One turn sends every row of this set to another row. A few are shown first. Where does it send the rows asked after them?
dogik: [-11.3 -29.3  -6.2   4.1   9.7  -9.3   2.4  -6.9  26.1 -10.4   0.7 -18.3
 -23.0]
Vami: [ -9.3 -31.6   5.0  -3.5  -1.6 -14.9 -24.3 -20.6   9.2  -9.4 -17.2  -3.0
 -14.6]
sufuz: [ 26.3  32.1  27.1   1.5   0.6  17.1   6.6   3.9   3.6 -30.6  -5.4  -2.0
 -15.4]
pumo: [  1.9 -17.3  14.8  -3.6   9.1 -13.0 -31.3  -8.8   7.7  10.0 -23.6  -2.1
 -15.5]
mored: [  2.4   7.4  18.7   0.6  -5.1  23.9  -2.7 -24.3   3.8 -44.5 -18.7  -6.0
   6.7]
Mivut: [ -9.7 -13.8  -0.5   2.3   3.5  -3.2  -6.1   2.0  31.3  -0.5  21.3 -12.6
 -26.7]
naner: [ 22.6  25.9   9.1   1.2  -8.4  12.0   8.1   5.6   1.3 -35.4  18.8  -1.3
 -22.6]
ror: [  7.8  23.5  17.3  -5.6   4.9  -4.1  -6.4 -20.6 -29.8  -3.4 -17.0  -6.7
  -3.5]
pesad: [ 24.4   8.4 -10.5   3.1  -3.9   0.9  17.8   0.4  -4.7 -43.2  11.1  -6.5
 -25.3]
bag: [ -1.9  -6.1  -6.3   0.2  -7.1   3.8 -26.1 -10.9  38.6   6.7   2.7   6.0
 -13.6]
Naf: [ 27.2  13.3  -2.8  -4.1   8.2  -2.2 -15.6   7.8 -24.8 -11.4  15.7  -4.4
 -20.7]
bunes: [  8.5  10.5  29.9  -6.0  -3.3   9.1 -19.2  -7.9 -25.0 -32.4   5.5  -3.9
  -8.3]
vugi: [-11.7 -24.0  -8.4  -0.9 -11.6  -3.9 -21.1 -21.8  27.8 -10.6  -1.3   1.3
 -12.7]
Reroz: [ 17.2  38.5  -0.7  -2.9   3.8   3.4  -6.1  -8.8 -13.6  12.2   1.3  -1.2
  -6.6]
gim: [ -2.3  11.5 -23.8   2.1 -10.6   7.0  14.2 -36.1  -0.2 -23.6  -6.0  -6.1
   1.4]
Mit: [ -7.9  -9.7  33.9   0.4  17.8   0.1 -11.5   0.7  22.8   4.5 -15.7 -15.4
 -16.4]
sivur: [ -9.4 -27.0  15.6   2.4  18.0  -7.7  -0.2  -8.1  21.9  -7.5 -22.2 -20.4
 -17.2]
lol: [ -3.8   6.5   4.2  -3.0  -4.0  -1.4   4.7 -36.1 -21.8 -25.0 -21.5  -9.2
   2.8]
kot: [ 29.1  18.0  18.9   2.2  10.8  10.0  16.3  -1.6  -1.7 -35.1 -29.2  -8.5
 -12.5]
vav: [  6.5  -1.7   7.0  -1.9   6.2  -2.2 -31.4  -3.3  25.5  19.4 -10.7   3.2
 -14.7]
peror: [ 18.8   7.6 -19.8   6.0   5.9  22.9  11.6 -17.4  21.7 -30.6 -23.6  -7.4
   3.9]
gibup: [ 34.8  11.2 -33.5   3.2  14.7   6.7   3.2   2.5   4.0 -10.3  -0.8  -7.3
 -14.3]
bama: [ 10.0  31.3 -27.5   1.8  -6.4   9.8   6.4 -18.9   5.7  -0.6   8.9  -0.8
  -4.6]
Mir: [ -8.1  -0.9  24.9   0.8   8.3   2.7 -14.1   6.8  28.4   8.4  12.0 -10.6
 -23.5]
fomu: [ 28.6   3.2  -4.4   4.0   8.8  -0.6  22.6  -3.4  -6.8 -42.7 -18.3 -11.3
 -18.6]

Vami moves to pumo
Mir moves to Mivut
Now these:
naner moves to pesad
gim moves to lol
gibup moves to peror

One turn sends every row of this set to another row. A few are shown first. Where does it send the rows asked after them?
mabim: [-17.7  -6.2  11.1  18.7   1.3  -7.5  -2.7   8.1  15.4  24.3  45.4  -2.5
   7.9  -4.1  -8.3   5.2]
Sugik: [  6.4   8.5  -2.4   8.9 -26.8  -0.8  21.7  23.7 -11.7  18.2  18.5  -4.0
 -21.8 -21.5  -1.0  21.4]
rop: [ -5.3  11.9   8.5 -13.5  28.2   2.7  10.7  17.4   2.6  37.7   4.5  -6.3
  15.2 -11.8   1.3  -3.3]
kon: [ 10.8 -10.1  -2.6  20.4  -8.9  -6.1  30.2  17.9  17.0   8.6  20.5  15.1
 -26.8  -3.0 -10.4  -3.9]
Gevo: [ 14.6  -9.9   4.1 -16.9  -2.6 -21.2 -26.3  15.7  11.5   2.9 -12.7 -28.4
  -6.8 -13.1  -5.3 -16.3]
Moto: [ 18.5   6.9   4.4 -23.5 -16.0 -26.2 -16.0  -3.8  -0.1   2.1 -11.3 -31.5
 -10.2 -10.0  -8.6 -13.2]
Gep: [-27.6   8.9  -2.5 -10.6 -18.8   1.4  -4.7   2.0   3.9  -3.9 -33.7  -3.8
   9.9  -4.5  -5.1 -16.4]
ziro: [-23.6  -2.3  19.9  -3.0 -17.9   7.2  -5.2  -2.5  14.7  -7.4 -30.9   8.2
  -8.7  -8.3   0.7 -11.5]
Mibif: [ -9.3  13.7  -3.3 -23.4  13.5   4.7  10.4  -0.8 -18.8 -10.3  -9.0  -8.2
  21.8  -9.6  -1.2 -21.6]
Vupi: [ 11.0   2.5  -7.3  11.5 -38.9   9.9  13.7  14.8 -14.1  20.3  20.9  -0.9
  -3.7 -19.1  -4.5  17.9]
Lege: [ 18.6  -3.6  -5.9  -3.3   5.1  14.8   6.3   5.1   4.9  -8.6   1.6  23.7
 -23.3  16.4   5.5  -6.5]
vuro: [  5.2  10.5   1.6 -24.0 -13.9 -20.3 -33.0  -1.3  -6.4  10.1   2.6 -21.3
 -13.4   4.9  -7.6 -19.5]
vemak: [ 13.3  21.2  -6.5 -12.2  12.5   8.0   3.8  -8.4  -8.1 -12.1  -2.3  -3.0
  26.3 -15.8  11.7 -10.3]
bos: [-18.2  -1.3  26.1  -9.5  -3.2  12.8  -3.9  10.1  12.6  -5.8 -30.6   6.3
  -8.6   0.4  -0.9   0.7]
muto: [  9.7  -8.0  -7.4  -4.3   4.1 -10.4  33.9   3.0  25.8  20.2  18.4   6.3
 -27.4 -19.8   0.0  -3.8]
Mazed: [ 18.4   5.7   1.2  14.2 -26.1   9.3  27.5  10.8 -15.9   6.2  19.4  -8.5
  -2.7 -17.5  -5.6  22.1]
deve: [ -0.7 -12.3  10.2  13.4  -7.2 -16.0   7.5 -15.1   5.8  21.8  42.9   6.2
  -5.5   4.5 -15.7   8.0]
sumat: [ -9.7 -11.4  22.1  14.0 -11.7  -4.6   2.2  -0.7   7.6  21.0  43.6   0.9
  15.1  -4.2   2.3  12.6]
bepa: [ 17.3   4.4   6.5 -13.9  -2.9 -23.4 -34.0   3.0  -6.3   5.9  -4.2 -24.3
 -11.5  -7.7 -12.4 -11.8]
Zoz: [-11.4 -10.0  13.8  19.5  -7.3 -10.2  -8.9  -7.5   9.2  11.3  50.9  -7.8
   5.2  -1.0 -10.6  -0.6]
Kilaf: [ 11.9   7.1  -4.4  13.1 -39.0   4.3  27.4  11.8 -11.2  22.7   7.1  -9.5
  -9.0 -13.7   6.4  10.8]
voga: [  4.4  13.7   3.9  28.7 -21.3  -6.0  28.9   3.9  -4.6  15.1  26.2 -10.5
  -3.0 -15.2  -0.2  15.5]
Fizab: [ -9.1   0.2  29.2 -10.2   0.4  -7.4  -5.5 -28.4   2.2  14.5  17.1  -7.0
 -11.5  14.1  12.7   1.7]
Bol: [  3.2   3.4   0.3 -21.7  15.6  -8.5  -1.7  -0.3  -7.4   0.1 -20.2 -15.5
  30.4  -4.5 -11.4  -4.6]
Vov: [-13.7 -10.7   7.0  17.6   0.6  -2.5  -7.6  -6.0   5.4  24.4  36.4  -4.0
  13.6   5.5 -10.0  16.9]
suzaf: [ 11.8   3.0 -14.5  11.1 -35.3  -6.5  19.0  13.6 -18.2  19.3  22.0 -12.2
 -12.2 -19.4  -7.2   5.1]
moti: [ 20.7  -4.8   5.2 -23.9  -9.2  -9.0 -25.8   2.2   0.1   4.3  -5.9 -34.0
   0.8  -0.9  -5.0 -17.4]
Kepek: [ -4.9 -18.1  13.5  12.5   3.5  10.0  -5.6  10.2   5.6  25.3  32.6   4.8
  12.0   9.4 -10.0  16.5]
Nor: [ 11.4  -8.4  -4.1 -11.6  -8.7 -16.5 -32.9  -3.1   6.1  -2.5 -20.3 -13.2
   1.2 -17.9  -6.8 -22.7]
Tutad: [ -0.9  -6.4  -1.6   1.1   0.0  -9.4  34.2   6.8  25.4   7.1  17.5   8.7
 -32.5  -4.7  -9.9  -8.4]
sim: [  7.8 -15.2 -14.7   7.7  13.2  -6.4  31.7  -3.5  24.8   7.8  20.5   9.8
 -13.3 -18.5  -6.1  -4.5]
memar: [  5.3 -14.3  -7.4   7.3  16.2 -14.8  21.3   6.3  18.4  15.5  18.4  11.7
 -29.4 -14.9  -2.6 -16.8]
viniv: [  6.2  22.7  -9.9 -15.5  11.1   5.9  11.5  -2.7  -8.0  -7.9  -7.2  -2.6
  33.2   1.9  -4.8  -8.0]
bev: [  6.4  -1.2  18.1 -16.6  -4.9 -19.1 -24.6   3.2   2.3   0.7 -11.4 -36.0
 -13.3  -5.5  -3.3 -12.3]
losa: [-18.6  -5.8   9.2 -13.1 -15.3  16.3  -3.1 -14.3   8.4 -17.2 -27.0   6.6
  -2.1  -7.2   0.2  -3.4]
zuv: [  1.9  16.9 -12.4 -15.7  10.8   2.2  -0.1   8.7 -18.2 -17.4  -0.3  -8.5
  24.5   3.6  -6.2 -19.4]
buv: [-27.0   2.0   2.8  -9.0 -24.8   8.8  -1.7  -9.3  11.7  -7.1 -28.0  -2.7
   1.8 -20.3   0.4  -2.1]
ton: [ -6.2   5.8 -11.6 -27.5  10.8  -1.9   2.5   3.4 -14.2  -1.7  -0.8  -4.1
  34.3  -0.5 -11.4 -10.3]
mize: [ 30.0  -9.4  -2.7 -11.3  -9.7   5.0 -16.9  -8.1  13.3  32.6  -0.5  -4.5
  -9.4 -28.6  10.0  -4.7]
ganu: [ -2.3  13.7  -5.2 -10.3  18.3  -7.0  11.2   4.8  -1.2 -17.3  -5.0  -4.2
  27.7  -8.1  -4.4 -19.4]
Mera: [  5.4  30.2   6.0  15.7  -4.2   1.7  -2.2  15.5 -20.6  -2.0  10.3 -19.2
 -10.6  -2.5  21.4   1.3]
gad: [-21.4 -18.8  21.4  19.5 -10.4  -5.8   3.6   3.9  13.8  24.4  30.5  -7.2
   6.8   2.5 -13.1  12.6]
kef: [-25.4  12.0 -12.9   2.7 -23.1  21.8 -15.0  10.5   5.1  25.1   1.1  16.3
  -3.1  -9.1   2.2  -9.2]
sosu: [  9.0  -4.7 -14.9  -0.1   4.5  -9.1  19.9   4.7  31.1  12.0  31.8  11.2
 -22.1  -5.9  -4.0  -4.4]
veb: [-21.5  -8.1  14.6  -7.0 -22.9   6.7 -15.7  -1.5   7.6 -15.3 -24.1   6.7
   1.0  -3.6 -15.2   2.2]
Pazag: [ -0.2   9.0  -5.9  -0.8 -39.1   2.6  22.7   0.6 -14.6  34.4  14.3  -5.3
 -17.4 -12.4   3.6   8.3]
mip: [-24.8  -1.9   5.2  -5.0 -10.5  15.0 -18.9  -4.3  13.7 -14.4 -26.1  -5.3
  -9.3  -9.5  -6.4  -6.2]
dumot: [  9.1  -4.3 -11.8  14.5  15.9  -5.7  13.9   5.3  24.6  13.5  20.6   2.5
 -24.3 -26.1  12.0 -14.7]

Sugik moves to mip
Kilaf moves to ziro
Now these:
Fizab moves to rop
gad moves to ganu
Gep moves to kon
buv moves to Tutad
mabim moves to zuv
Kepek moves to vemak

One turn sends every row of this set to another row. A few are shown first. Where does it send the rows asked after them?
bimob: [-20.4 -12.2 -12.2  18.7  -4.0  25.5  23.5   5.0   1.2  -2.8  -5.6 -11.5
   2.0 -45.1   3.1 -20.0  11.6 -20.7   2.0  26.3  -6.9 -17.5  22.8 -29.5
   9.2 -11.0]
tufu: [ -2.7 -13.8  -3.1 -23.0 -15.3  33.4   8.9   2.7  12.2   0.5 -42.9   1.4
  19.6  -8.7   1.5 -23.3  -3.3 -36.7  17.8   7.6  -9.6   5.3  19.6 -16.8
 -10.7 -16.8]
meku: [  3.8 -15.8  12.8  -7.9 -39.0  -5.6  26.6   9.5   8.7   7.8  10.2 -31.0
  -1.0  -2.9  10.0  18.4  -8.3 -11.4 -21.4 -20.2 -12.5  28.3  39.6   8.6
  -3.3   0.6]
Sele: [ -7.2 -24.2 -20.5   3.9   9.9  28.7  12.1  11.9 -10.7 -17.5   1.2   9.1
   1.9 -31.2   5.8 -20.9  -1.2  -8.0 -20.5  19.1 -14.1  -3.6   7.4  -9.8
  27.9 -16.2]
gabok: [ -5.4  -9.6  -8.6 -15.3 -26.6  18.9  21.2 -40.5  25.2  -7.0   1.6   1.2
 -24.4  15.4  -1.8   9.0  -0.4 -10.8   6.7 -32.1 -34.1  26.8  19.3  -7.4
  -5.9 -15.2]
guvi: [ 21.5   8.6   6.1  11.8 -18.2  33.3   8.8  -4.7   2.9  14.5 -12.6 -11.6
  16.0   9.3  -0.1 -20.0   0.5 -23.9 -10.6  -2.7  -5.4   2.8  20.0 -14.2
  -2.7  22.8]
pudon: [ -7.2 -21.7  17.1  -5.9   1.8  11.1  35.0  12.5   3.2  19.8  -6.5 -20.0
 -13.0 -43.8  20.1  18.2  11.1 -22.2 -10.6  16.3 -11.2  13.1  30.8  -4.5
 -16.0 -14.2]
mim: [-20.5 -15.9 -12.1   3.1  -8.1  16.8  26.7  26.5   6.5   5.0  -9.4  -8.8
  28.6 -20.5  -0.1 -20.4   5.1 -18.0  -0.6  20.7   2.6 -18.1   6.1 -16.4
  14.2 -15.3]
lim: [-16.2  -5.5  -5.6 -29.0 -30.9  -1.9  25.3 -20.2  36.9  -2.7   9.8  -6.3
 -12.2  14.9  -1.0  -0.5   2.8 -18.5   3.6 -36.0 -31.4  17.2  29.7   7.5
  -5.3  -8.5]
setat: [  2.2  -2.8  -3.5 -11.6 -36.1  10.4  27.7 -19.7  33.1  -3.7   5.8 -11.7
 -16.9  23.4  -3.2  17.9   1.1 -23.8  -0.6 -29.6 -18.8  19.0  38.4   2.2
   0.8  -6.4]
misom: [ -2.6 -12.3  -8.2   3.6  -8.8  11.3  11.8  12.8  -6.3  -2.7  -9.0 -14.8
  -1.7 -41.7   0.9 -37.2   7.2  10.5 -23.4  15.2 -23.6  -1.5   3.7 -28.1
   8.5   7.1]
Piv: [  3.4  -3.7 -11.1   3.9  -8.0  21.5  15.3 -41.9  23.4 -10.5  -6.1  -2.9
 -35.3   4.9   2.8   0.4   5.5  -8.9   7.6 -23.0 -41.3  17.4  24.0 -26.2
   0.0 -12.8]
ruk: [ -3.0 -13.3  -3.2 -37.7 -38.8  18.3  25.5 -26.3  29.5   0.4  -3.2  -3.4
 -19.7  15.0   0.8  13.7   1.3 -22.3   7.2 -24.5 -24.6  22.4  24.0   0.7
  -3.7 -17.6]
gadog: [-23.1 -23.2   1.2 -34.2 -21.4  -6.7  25.9   6.4  13.9  13.2  22.3  -9.0
   6.4  -9.1  15.6   2.4  -4.9 -17.2  -6.2 -16.3 -20.1  30.7  27.8  26.5
  -2.7 -11.3]
tekud: [ -4.3 -22.0 -21.6  -1.1   9.7  29.8  11.5  16.5  -8.6  -8.2  -4.0   7.3
  -0.4 -32.6   5.6 -22.0   4.3  -4.9 -16.7  29.9 -12.1   8.0   7.5 -11.0
  25.7 -11.6]
bul: [ -9.4  -7.6 -12.4  -2.1 -20.0  16.3  26.6 -33.5  33.4 -10.3   8.3   0.4
 -21.1  21.8  -6.3  17.2  -0.2 -14.1   7.6 -30.0 -23.8  21.7  25.2  -4.8
  -1.7 -16.2]
nup: [ -9.9 -28.7  12.3 -32.7 -40.6  12.5  33.4   0.9  16.7  20.0   0.7 -22.0
  -2.6 -12.0  12.4  25.3  -1.4 -21.1   3.7   0.4  -4.3  23.9  25.7   2.6
 -10.4 -20.2]
peli: [  1.7 -17.1  21.2  -1.3   2.4  -5.4  29.3  17.1   0.1  15.1   4.7 -24.8
 -11.5 -34.8  17.4   6.9   6.1  -0.9 -36.0  -2.3 -21.5  11.2  18.9  -0.4
 -13.0   2.9]
fube: [-10.5  -8.1  -6.2 -12.3   6.3   8.7   9.9  17.2  24.6  -2.8  -5.2   7.5
  29.7  14.0  -5.0 -33.8  -5.9 -14.1  -9.0 -11.5 -12.3  -5.7  -0.2   2.2
   2.3   0.8]
midul: [-12.7 -10.7 -14.4  -3.0  -1.7  13.1  19.4 -32.6  37.4 -16.0  -8.7  -1.0
 -31.2   4.1  -1.1   0.6   5.2  -8.3  16.5 -21.9 -38.3   9.5  18.2 -26.3
  -1.5 -25.7]
tidev: [ -1.0 -14.1  -3.0   8.2 -14.3  17.1  11.9   2.4 -11.3  -4.6  -4.2 -14.6
  -2.9 -40.1   3.4 -32.2   4.2   7.0 -25.9   8.0 -22.4 -13.8  -0.5 -31.7
   9.2   4.3]
zufa: [  3.6  -9.2 -13.7   0.6  -6.3  29.8  12.6  13.0 -22.0  10.5   4.2   2.0
  22.9 -16.4   9.5 -27.6   2.2 -13.3 -20.8  13.6  -8.9   1.8   6.0  -1.9
  24.7   3.4]
zofas: [-17.2  -7.0  -9.2  -8.6 -26.0   5.5  25.6 -33.9  35.0 -10.7   1.2  -5.4
 -20.0  12.2  -6.2   5.2   0.9 -11.9  12.3 -35.5 -34.0  20.5  25.8 -10.8
 -11.2 -15.2]
vaba: [  0.7 -11.0  -4.1  -1.2 -28.0  16.0  11.5  15.5 -18.1   1.8 -29.2 -19.3
  20.8 -34.1   4.9 -33.4  -0.2 -12.4 -10.7   7.9 -16.3  -4.2  16.3 -27.1
   5.4  -3.7]
fule: [ -6.8  -4.8 -15.4   5.9   5.0  15.9  19.8 -35.9  33.9 -10.0  10.2   2.7
 -30.8  14.2  -0.4   0.9   6.1  -5.4   4.7 -24.1 -37.0  10.7  14.5 -17.1
   6.2 -13.0]
rin: [-12.4 -30.6   8.8 -20.4  17.8  -0.8  27.7  21.7   2.0   6.7   2.2  -4.2
  -7.4 -36.9  21.2   7.0   2.7 -11.9 -23.9   4.6 -21.4  19.1  18.6  13.2
  -4.8 -19.1]
rego: [-14.6 -10.1 -14.1  20.0  -2.1  21.7  24.1  15.6   6.7   1.1  -8.4 -14.8
   1.0 -40.5   0.3 -19.3  15.1 -11.8  -1.0  33.6  -3.6  -7.4  21.8 -28.8
  10.1  -4.0]

ruk moves to lim
gabok moves to zofas
mim moves to zufa
Now these:
midul moves to fule
tekud moves to misom
meku moves to nup
tufu moves to fube
pudon moves to rin
tidev moves to bimob

